In the rows, 100 means zero.
One turn sends every row of this set to another row. A few are shown first. Where does it send the rows asked after them?
naz: 96,105,119,73,82,71,116,132,141,94,85,75,64,103,71,101,95,86,79
zozo: 127,120,69,117,62,50,70,134,131,84,94,95,83,98,102,99,114,111,101
vaz: 123,122,56,115,75,40,68,129,112,79,85,87,99,97,120,92,105,107,106
tebo: 66,94,119,81,95,62,95,100,127,109,79,114,86,111,117,107,100,84,79
Dor: 118,104,66,123,69,45,66,126,132,90,94,101,101,106,113,102,115,112,105
Fuma: 87,77,79,83,108,100,85,106,109,101,73,70,117,110,108,98,86,75,95
zusid: 94,77,97,76,125,85,102,101,123,102,90,75,116,116,100,98,88,92,98
nuker: 95,118,95,65,113,57,104,114,98,78,64,58,88,92,115,86,82,63,97
rik: 97,115,116,65,83,90,105,127,129,97,77,85,56,100,85,101,92,94,73
bofum: 91,108,111,86,70,88,103,123,130,101,90,94,67,100,67,103,92,85,68
nimo: 90,71,94,74,117,84,101,114,125,97,72,58,117,116,109,99,93,82,100
Zad: 74,115,86,88,71,61,120,128,104,95,76,87,88,98,87,71,65,88,60
tur: 103,132,56,107,72,37,76,115,115,78,84,90,101,107,122,86,116,109,117
Vef: 129,106,57,116,77,59,63,129,123,86,88,83,102,102,116,99,111,109,113
zodu: 74,86,123,86,98,53,100,103,136,101,86,99,91,113,106,114,108,70,92
fira: 99,118,94,63,127,65,103,101,94,84,82,68,94,94,110,85,78,74,97
pov: 73,105,98,76,71,43,127,131,103,102,81,71,96,96,92,66,78,91,72
subi: 90,71,95,72,104,86,98,110,111,109,77,56,121,106,107,92,98,81,102
Filid: 70,105,90,75,86,60,122,130,108,101,66,85,93,110,109,69,70,106,64
lasat: 74,107,94,80,85,40,132,133,113,93,73,72,92,105,97,72,72,90,69
guves: 91,77,94,68,111,103,94,116,122,103,69,72,103,116,112,97,91,100,88
Saz: 121,118,55,117,64,45,80,139,122,84,86,88,95,101,107,85,101,120,98
zom: 91,122,78,75,102,72,92,109,84,82,66,71,92,89,110,84,72,64,85
Vid: 95,102,120,71,69,74,112,127,131,105,93,75,70,95,69,98,102,86,80
vak: 74,83,125,83,87,56,96,98,124,112,91,96,98,104,102,106,114,70,94
figov: 100,113,113,71,93,72,121,123,131,98,100,84,68,102,68,92,85,99,76
gudas: 98,111,62,112,66,46,80,120,134,92,92,99,108,119,110,93,124,121,114
lafaz: 74,86,110,95,90,75,84,94,126,105,87,110,97,108,100,117,102,70,82
Mova: 115,119,62,107,58,41,80,126,118,80,93,85,72,102,95,104,126,115,98
ludob: 113,137,71,103,61,50,76,120,131,78,92,95,78,103,100,97,125,111,115
ran: 112,114,45,109,62,43,86,133,109,81,86,74,91,106,102,90,112,122,97
gaker: 104,99,61,116,63,41,77,120,124,88,95,94,92,113,105,108,130,120,102
bibo: 83,116,92,75,102,45,130,119,105,94,88,81,95,102,94,68,64,99,74
mana: 121,119,58,100,76,68,71,121,128,80,86,76,98,111,107,98,124,115,125
Lenik: 110,115,49,107,74,38,74,117,101,76,84,80,94,103,119,99,121,108,109
lem: 82,94,124,82,107,57,106,95,131,105,102,107,90,109,93,109,100,82,89
Biku: 110,123,53,106,62,53,89,134,128,82,88,80,99,113,100,79,111,128,111
kisu: 117,100,53,106,76,59,70,122,117,84,87,75,95,108,109,109,129,114,114
pobu: 90,122,99,61,111,70,92,105,92,86,61,79,81,93,126,90,84,72,89
nug: 96,116,97,63,99,60,100,111,87,89,72,57,93,84,113,80,87,63,99

rik -> guves
Dor -> vaz
Now find these:
zusid -> bibo
Zad -> lafaz
gudas -> tur
ran -> gaker
naz -> nimo
subi -> pov

One turn sends every row of this set to another row. A few are shown first. Where does it send the rows asked after them?
Nefa: 90,87,110,41,119,149,83,123,114,108,90,102,117,121,97,100,95,137,114,91,71,109,116,101,85,87
mup: 118,80,117,53,117,110,123,117,89,88,128,88,108,69,98,58,74,110,101,36,77,103,95,102,92,65
leb: 77,74,123,40,122,151,95,94,85,90,88,97,148,68,94,103,90,143,109,97,82,118,116,100,75,74
Mur: 80,65,83,43,97,149,121,115,118,91,107,111,102,73,82,55,56,114,116,89,81,122,129,103,97,47
Mose: 101,75,90,49,126,144,80,122,122,109,120,104,115,125,76,71,73,124,97,54,74,106,119,118,59,79
zemip: 60,102,84,56,89,134,144,112,105,88,133,95,97,91,51,94,94,99,96,43,90,127,93,102,83,79
Dizaf: 93,71,131,29,108,141,125,101,99,100,88,96,135,55,127,78,63,116,116,52,61,114,83,125,46,84
dus: 70,74,150,22,108,129,145,95,83,93,111,106,109,78,86,72,78,109,82,34,74,112,88,136,81,85
vol: 92,112,100,40,91,145,132,77,114,91,126,119,108,89,80,52,105,112,114,43,85,138,104,93,88,77
Sov: 89,88,101,22,97,107,88,84,112,103,130,122,128,94,91,89,77,112,108,80,76,146,77,126,39,71
fogu: 64,87,99,59,97,122,106,112,112,81,110,88,112,77,53,87,57,117,81,77,107,108,87,116,106,73
mulo: 67,104,110,24,108,140,126,128,80,96,104,81,86,87,93,113,103,110,94,35,79,117,96,94,68,95
gam: 76,72,89,71,82,139,149,121,112,96,136,106,107,77,61,70,66,98,99,74,75,103,73,120,88,83
mupug: 56,73,108,36,86,138,91,137,119,70,102,93,87,77,59,81,73,102,93,68,87,137,96,138,84,72
vel: 62,85,110,29,87,147,101,124,125,61,112,87,102,72,56,82,71,105,102,71,77,150,102,137,91,60
vek: 77,96,81,72,88,146,125,93,102,79,125,90,141,67,48,90,60,111,103,62,86,121,78,128,77,74
Mozo: 84,82,118,30,120,159,94,93,99,82,101,86,130,81,86,106,106,147,105,89,63,108,112,92,84,98
selem: 80,90,71,49,98,147,130,54,114,81,128,93,108,72,60,86,86,107,97,49,82,126,89,102,80,87
kezos: 71,71,104,28,91,136,94,96,113,112,98,122,104,103,118,106,111,109,102,62,60,119,89,148,48,81
faler: 84,77,135,31,124,156,104,75,83,72,96,96,145,78,89,96,80,133,101,94,73,132,106,127,77,82
laf: 81,75,71,69,91,136,145,101,107,108,120,100,90,60,84,92,68,100,107,64,107,137,91,102,75,78
Dadoz: 91,68,126,28,108,148,101,70,103,93,119,115,146,85,94,95,97,113,108,81,59,150,101,149,58,72
bubo: 57,72,104,50,97,129,135,96,116,96,118,107,84,77,68,70,65,108,83,47,101,134,73,123,101,83
roza: 102,93,110,40,101,121,101,81,125,115,125,110,111,124,85,59,71,135,95,77,73,122,104,127,45,88
Ger: 97,91,108,21,100,149,121,134,84,96,119,87,110,81,117,98,81,112,94,78,51,87,127,104,55,80
zosu: 92,68,112,47,102,130,138,117,82,121,95,99,113,47,122,95,67,117,117,57,93,118,85,110,62,83
buzus: 88,82,111,28,102,162,101,79,109,109,115,110,111,118,101,83,101,129,91,102,43,121,104,119,65,92
fod: 80,80,140,8,110,136,128,95,92,87,119,93,122,90,108,63,91,111,85,46,39,98,104,115,70,86
bedu: 77,101,94,65,67,154,113,121,115,94,121,94,135,64,81,62,86,108,116,73,71,142,60,121,61,77
zogak: 83,84,116,47,95,124,102,108,111,120,93,113,118,121,128,80,108,108,106,73,69,102,86,136,63,80
tov: 93,71,94,32,98,141,100,109,95,107,112,122,120,101,111,113,99,105,117,50,63,118,118,161,61,70
butad: 87,70,82,29,123,130,64,125,108,97,126,117,134,95,80,100,79,103,107,56,78,133,92,116,52,61
deko: 89,89,108,44,105,129,105,117,89,112,105,115,131,127,115,85,100,111,114,51,71,108,116,146,80,69
Vig: 75,67,69,53,97,130,116,79,117,100,116,95,89,70,77,78,69,116,85,85,95,105,96,88,97,82
gadas: 93,73,104,43,94,157,152,124,77,99,127,92,105,79,92,85,80,98,95,76,45,83,97,120,54,92
gesem: 89,58,75,41,93,144,124,106,108,97,110,121,81,79,83,60,63,110,111,81,87,117,136,106,86,65
pata: 83,108,106,35,97,152,124,83,139,87,114,108,101,84,80,52,97,118,110,56,83,137,105,85,96,66
kul: 72,104,124,10,110,142,107,126,88,93,84,91,108,74,113,115,73,125,98,40,79,124,108,112,52,78
Kige: 78,69,115,43,120,136,84,117,96,104,93,107,156,90,91,107,86,130,128,69,79,140,113,127,74,62
rafez: 87,75,115,31,116,170,104,78,86,81,108,88,135,84,90,91,86,144,104,99,45,115,103,119,78,102
lur: 78,101,87,54,69,167,119,107,131,93,122,88,123,57,81,66,82,119,118,80,60,146,78,115,64,70
bef: 96,96,109,40,91,137,123,108,108,73,109,99,72,59,78,109,69,110,92,60,65,110,79,117,29,78
riz: 81,83,98,29,94,129,122,118,68,86,142,113,98,59,75,89,62,125,80,42,58,109,111,124,66,52
Tiva: 72,92,104,59,104,123,122,102,96,98,90,78,90,79,98,58,72,127,97,40,62,119,65,88,48,78

dus -> zosu
faler -> leb
Now find these:
lur -> vel
mup -> Tiva
Dizaf -> kul
kezos -> tov
vek -> fogu
roza -> Sov
vol -> bedu
zemip -> gam
Dadoz -> Kige

One turn sends every row of this set to another row. A few are shown first. Where does it send the rows asked after them?
Tozen: 78,116,108,89,133,69,103,116,122,94,106,114,73,110,112,105,129,73,89,131
merop: 129,59,70,116,118,72,98,82,98,81,125,108,100,131,86,95,141,82,118,93
vev: 92,102,118,108,143,56,88,86,112,82,87,115,75,130,100,102,106,74,90,142
zako: 119,96,77,76,107,72,79,74,107,88,90,107,46,113,112,129,72,100,110,83
vofa: 126,67,57,93,115,80,82,66,86,90,123,99,91,140,88,85,126,84,113,117
gazo: 107,86,58,79,110,90,98,98,101,100,143,100,91,118,100,87,149,80,107,115
Gopi: 75,88,130,110,128,54,89,83,117,88,87,111,98,114,100,123,117,75,91,118
neka: 126,84,79,96,108,65,97,86,113,86,98,116,57,107,104,141,94,99,116,60
Lopi: 103,109,69,62,102,84,97,104,114,100,115,108,51,96,120,127,103,96,106,81
kupil: 113,92,78,56,102,80,86,86,112,95,79,98,51,97,134,112,88,93,101,103
zadi: 98,90,121,120,142,49,106,101,117,78,87,124,78,121,96,116,118,77,99,109
kos: 100,78,90,79,95,67,83,74,107,95,91,103,75,99,111,141,88,97,110,64
nurif: 124,74,53,61,106,85,93,68,89,104,113,97,83,122,97,97,134,82,105,136
Lir: 105,54,76,95,104,74,87,64,90,96,122,99,116,126,84,107,138,80,108,100
Nis: 101,108,108,91,126,73,86,80,127,92,92,102,77,111,116,102,124,77,87,160

vev -> vofa
Gopi -> Lir
nurif -> kupil
Now find these:
gazo -> Lopi
zadi -> merop

